In the data rows, 128 means zero.
Here is a table of points, one per row:
[154 150 118 153  99 120 132 182 173 161  87 133 170 185  95  99  78  93  76 112 151 160 150 120 153 124  97 137  85 152 136 136 136 127 128 112 119  73 130 112 165 117 120 158 106 143 111 145  42 112 133 105 150 177 128 151 151 108 147 107 160  90 122 106]
[ 92 146 132  95 154 145 117 121 126 135 123 126 130 171  66 152 149 131 126 146 140  99 150 106 134 137 118 123 139 150 128 141 145  94 126  64  82 128  98 155 124 105 127 128 139  89 148 108  93 152 131 134  99 124 155 117 118 166 128 146 131 101 105 127]
[ 70 130 117 141  74 134 149 104 120 122 114  69 112  80 142 179 144 147  87 115 111  88 123  73 119 144 134  99 133 112 166 157 134 157 117 139 122 117 149 157  99 152 123 107 111 125 128 140 150 114 135 103 105 147 155  95 130 217 100 129 102 174 105 177]
[146 140  64 110 100 149 127 169 139 152 124 124 128 169 145 105 143  87 150 133 156 118 140 124 101 179 127 135 185 127 147 129 117 206 129 138 138 132 160 134 110 162 119  97 145 116 142 122 135 153 158 104 116 181 170 118 113 104 168 103 160 117 133 131]
[102  92 112 148 161 138 120 136 126 165 135 144  84 165 114 126  96 121 165 154 110 119 143 173 149 127 146 144 101 144  88 154 112 145 147 183 114 123 136 118 153 148 146 124 132 123 144  87  99 142 110 127  85  88 122 116  88  99 119 154 160 146 144  79]
[104 136 139 166 138 105 106 107 143 130 155 119 116 103 128 139 145 163 146 103 114 156 104 121  77 116 134 147 144  66  87 155 111  89 125 113 163 164 168 107 158 117 140 102  93 110 143 142 151 146 137 143 208 122  98 166 127 137 100 139  72 125 150 157]
[145 130 178 160 140 129 140 122 129 125 178 199 131 170 154 131 119 116 152 116 156 140 116 137 122  74 144 139  94 144  95 147 154 131 128  94 168 119 124 162  90  93 138 106 133 162 101  94 145 126 107 136 123  86 155  92  91 146 153 157 119 115 109 159]
[113 155 163 127 102 154 130  80 123  75 143 165 101 114 166 100 111 135 118 107 115 145 145 146 157  75 124 114  96 126  91  70  80 137 137  89 110 144 128 149 176 107 127 114 115 101 111 130 139 124 107 124 157 125 185 125 119  75 112 104 149 109 124 108]
[112 115 157 162 151 127 137 152  77 137 164 127 114 127  87 101 144 129 178 145 133 100 161 116 123 114  88 115 127 153 145 125  94  85 150 129 118 103 155 129  94 125 119  99 123 157 131 150 143 113 125  79 161 129 141 162 131 155 145 128 118 115 123 136]
[121 122 132  77 145 151 116 148 159 103 146  98 137  85 136 143 112 119 126 114 143 107 158  86 123 134 112 112 118  89 119 139 105  99 125 113 145 142 116 126 111 125  88 168 175  87 137 159 148 121 133  90 179 105 135 131  86 131 105 114 145 169  87 146]
[130  75 136  87 122 106  90 119 133 106  91  98 133 122 130 165 130 121 163 129 125 130 142 137 149 100 166  78 151 152 107  99 188 104 147 121 128 118 152 130 172  81 179 134 142 148 130 148 138  91 152 110  93 107 133 157 143 150 113  99 162  93  98 140]
[150 144 106  74 128 164 143 101 156 129 123 126 152  94 128 139 110 126 136 123 143  92  92  94 108 128 115  94 117 145 113  88 152 148 131 141 148 140 110 111 111 165 131 153 107 131 147 118  98 180 107 131 128 153  45 120 135 108 146 141  83 135 110 115]
[133  96 122  92 123 117 102 184 155 126 148 194 111 187 143 109 131 163  92 163 158  90  88 172 117 101 120 142 141 116 120 126  99 135 127 116 146 126 119 106 137 155 113 130 102 107 147  98 118 109 114 152 128 134 100 137  82 136 126 110 125 159 186  84]
[147  92 142 103 152 148 120 115 156 162 126 114 120 151  88 114 144 119 111  88  89 121 107 135 107 129 128 133 130 109 134 141 102 122 140 126 140 111 111 158 139 141 148 157 143 154 116 144 132 128 168 130 131 142 137 134 134 133 109 131 158 101 143 124]
[122 118 118 166 151 174 124 108  94  93 143 144 137 105 133 122 157 147 125 165 125 132  56 129 115 179 161 110 107 148 118 127 117 121 142 155 128 128 124 105 134 110 114 140 157 141 169 143 105 130 133 141 151 166 133 123 137 169 138 123 161 154 106 137]
[139 128 155 121 115 123 130 148 133 118 160 123 119 116 126 127  87 143 137 160 128  95 140  96 129 137 109 126 110 125  87 104  98 113 109 169 131 141 118 129  86 107 159 137 134 122  73  87 164 156 117 117  71 129  80 173 163  96 135 171 140 104 121 149]
[152 120 129 140 119 141 131 138  86 153 153 140 126  54 165 126 142 118  96 142 142 186 167 135 127 116 130 137 112 133 164 119 113 125  97 138 159  63 120 130 156 157 119 113 109  89 109 117 158 116 133 138 137 127  99 112 137 128 123 141 114 117 140 114]
[147 135 148 153 119 138 115 107 128 126  77 131 148 147 134  83 108 115 177  69 126 128 144 113 149  90 160 119 156  77 154 149 152 144 104 136 105 143 127 105 132 108 129 112 131 118  75 141 109 143 127 141  75 119 144 133 152 163  65 137  92 100 115 128]
[165 175 110 123 122 138 134 132 133 163 111  89 140 128 136 121 159 129 174 146 103 155 130 156 124 142 160 137 100 124 125  97 125 143 106  90  81 115 112 127 113 196 162  95 129 154 135 103 141 131 101 180 172 113 142 156 102 126 142 136 133 142 166 123]
[135  94 132 160 181  92 107  84 146 135 118 156 143 140 116 150 143 131 119 113 112 146 141 162 127 143 118 107 111 143 113 117  96 196  94 130  96 180 137 106 129 123 102 159 103 124 116 165 138 111  95 121 132 120 134  97 140 107 164 131 118 129 131 132]
[ 94 143 106 149 142 103 122 157 113 107 100 123 123 144 106 130 125 112  92 104 158 164 116 143  79 112 164 186 147 122 161  76 132 133 129 159  89 127 138 114 100 112 162 100 140 161 144 107  79 138 130 161  84 131 115 110 119 144 122 102 132 118 143 131]
[101 126 113 115 133  88 158 123 118  87 125 153 120  93 135  83 141 158 108 117  83 113 144 154 136 143 135 144 124 141 112 103 162 114 110 104 123 134 102 151 147 144 109 157 115 146 131 105 158 170 136 137 146 134 149 137 117 121 145 148 123 131 136 142]
[151 115 134 135  85  90 119 132  86 139 139 137  74 165 182  88 126 105 127 155 150 156 119 102 109  86 145 139 110 170 113 139 129 120 142 134 120 163  74 186 120 151  84  77 128 136 156 152  91  98 112 130 142 113 111  85 122 128 163 135 108 115 120 145]
[153 161 112 146  97 146 123 106 166 132 109 148 151  84 136 143 130  95  89 152  83 153 120 173 128 135 125 155 155 120 160 101 137 106 109 161 175 135 160 164 132 114 150 126 110 112 140 182 149 117 154 152 143 100 119 144 122 112 106 176 131 125 107 119]
[124 137 133 134 101  98 133  95 126 117 113  86 139 108  77 120 127 161 159 131 115 112 122 111 163 150 146 132 139 139 181 158 125 145 139  90 126 119 165  76 104 105 111 178 161 137 125 105 135 120 133 124 121 149 107 120 134  74 133  91 121 136 157 119]
[167 133 149  91 117 136 158 119  97 104 104  92 147 121 137 198 149 116  92 130 100  98 135 121 157 151 125 148 160 125 165 175 118 127 145 137 133 143 137  96 153 111 166 127 140 119 112 130  78 123 150 124 177 129 122 142 148 147 131  76 119 157 164  90]
[116 148 135 161 160 108 165 136 128 153 141 136 160 121 133 145 121 161 131 142 139 137 118 107 136 142  84 123 141  85 113 112 171  90 143 166 140 122  74 119 122 133  99 134 113 151 175 110 173 133 145 134  94 115 170 115 159  66 143 115 149 164 147 136]
[100 129  95  98 154 122 137 161 115 125 130  93 119 137 146 147 113 124 132 110 175 142 111 140 168 178  69 108 151 147 145 199 179 126 159 139 139 129 138 121 118 118  98 154 149 121  88 151 175  86 103 115  75 118 101 118 184 138 105 141  99 144  92 130]
There is one direction along which these points spread out most. How far along it is each point below, from 0 to 99? The average is 50, and the first point in the table lies past the average. One standard deviation of the points above along it is 16.
[121 122 132  77 145 151 116 148 159 103 146  98 137  85 136 143 112 119 126 114 143 107 158  86 123 134 112 112 118  89 119 139 105  99 125 113 145 142 116 126 111 125  88 168 175  87 137 159 148 121 133  90 179 105 135 131  86 131 105 114 145 169  87 146] --> 30
[147 135 148 153 119 138 115 107 128 126  77 131 148 147 134  83 108 115 177  69 126 128 144 113 149  90 160 119 156  77 154 149 152 144 104 136 105 143 127 105 132 108 129 112 131 118  75 141 109 143 127 141  75 119 144 133 152 163  65 137  92 100 115 128] --> 42
[167 133 149  91 117 136 158 119  97 104 104  92 147 121 137 198 149 116  92 130 100  98 135 121 157 151 125 148 160 125 165 175 118 127 145 137 133 143 137  96 153 111 166 127 140 119 112 130  78 123 150 124 177 129 122 142 148 147 131  76 119 157 164  90] --> 27
[145 130 178 160 140 129 140 122 129 125 178 199 131 170 154 131 119 116 152 116 156 140 116 137 122  74 144 139  94 144  95 147 154 131 128  94 168 119 124 162  90  93 138 106 133 162 101  94 145 126 107 136 123  86 155  92  91 146 153 157 119 115 109 159] --> 76
[150 144 106  74 128 164 143 101 156 129 123 126 152  94 128 139 110 126 136 123 143  92  92  94 108 128 115  94 117 145 113  88 152 148 131 141 148 140 110 111 111 165 131 153 107 131 147 118  98 180 107 131 128 153  45 120 135 108 146 141  83 135 110 115] --> 44
[153 161 112 146  97 146 123 106 166 132 109 148 151  84 136 143 130  95  89 152  83 153 120 173 128 135 125 155 155 120 160 101 137 106 109 161 175 135 160 164 132 114 150 126 110 112 140 182 149 117 154 152 143 100 119 144 122 112 106 176 131 125 107 119] --> 47
[ 70 130 117 141  74 134 149 104 120 122 114  69 112  80 142 179 144 147  87 115 111  88 123  73 119 144 134  99 133 112 166 157 134 157 117 139 122 117 149 157  99 152 123 107 111 125 128 140 150 114 135 103 105 147 155  95 130 217 100 129 102 174 105 177] --> 13
[116 148 135 161 160 108 165 136 128 153 141 136 160 121 133 145 121 161 131 142 139 137 118 107 136 142  84 123 141  85 113 112 171  90 143 166 140 122  74 119 122 133  99 134 113 151 175 110 173 133 145 134  94 115 170 115 159  66 143 115 149 164 147 136] --> 50
[102  92 112 148 161 138 120 136 126 165 135 144  84 165 114 126  96 121 165 154 110 119 143 173 149 127 146 144 101 144  88 154 112 145 147 183 114 123 136 118 153 148 146 124 132 123 144  87  99 142 110 127  85  88 122 116  88  99 119 154 160 146 144  79] --> 72
[112 115 157 162 151 127 137 152  77 137 164 127 114 127  87 101 144 129 178 145 133 100 161 116 123 114  88 115 127 153 145 125  94  85 150 129 118 103 155 129  94 125 119  99 123 157 131 150 143 113 125  79 161 129 141 162 131 155 145 128 118 115 123 136] --> 49
[135  94 132 160 181  92 107  84 146 135 118 156 143 140 116 150 143 131 119 113 112 146 141 162 127 143 118 107 111 143 113 117  96 196  94 130  96 180 137 106 129 123 102 159 103 124 116 165 138 111  95 121 132 120 134  97 140 107 164 131 118 129 131 132] --> 57
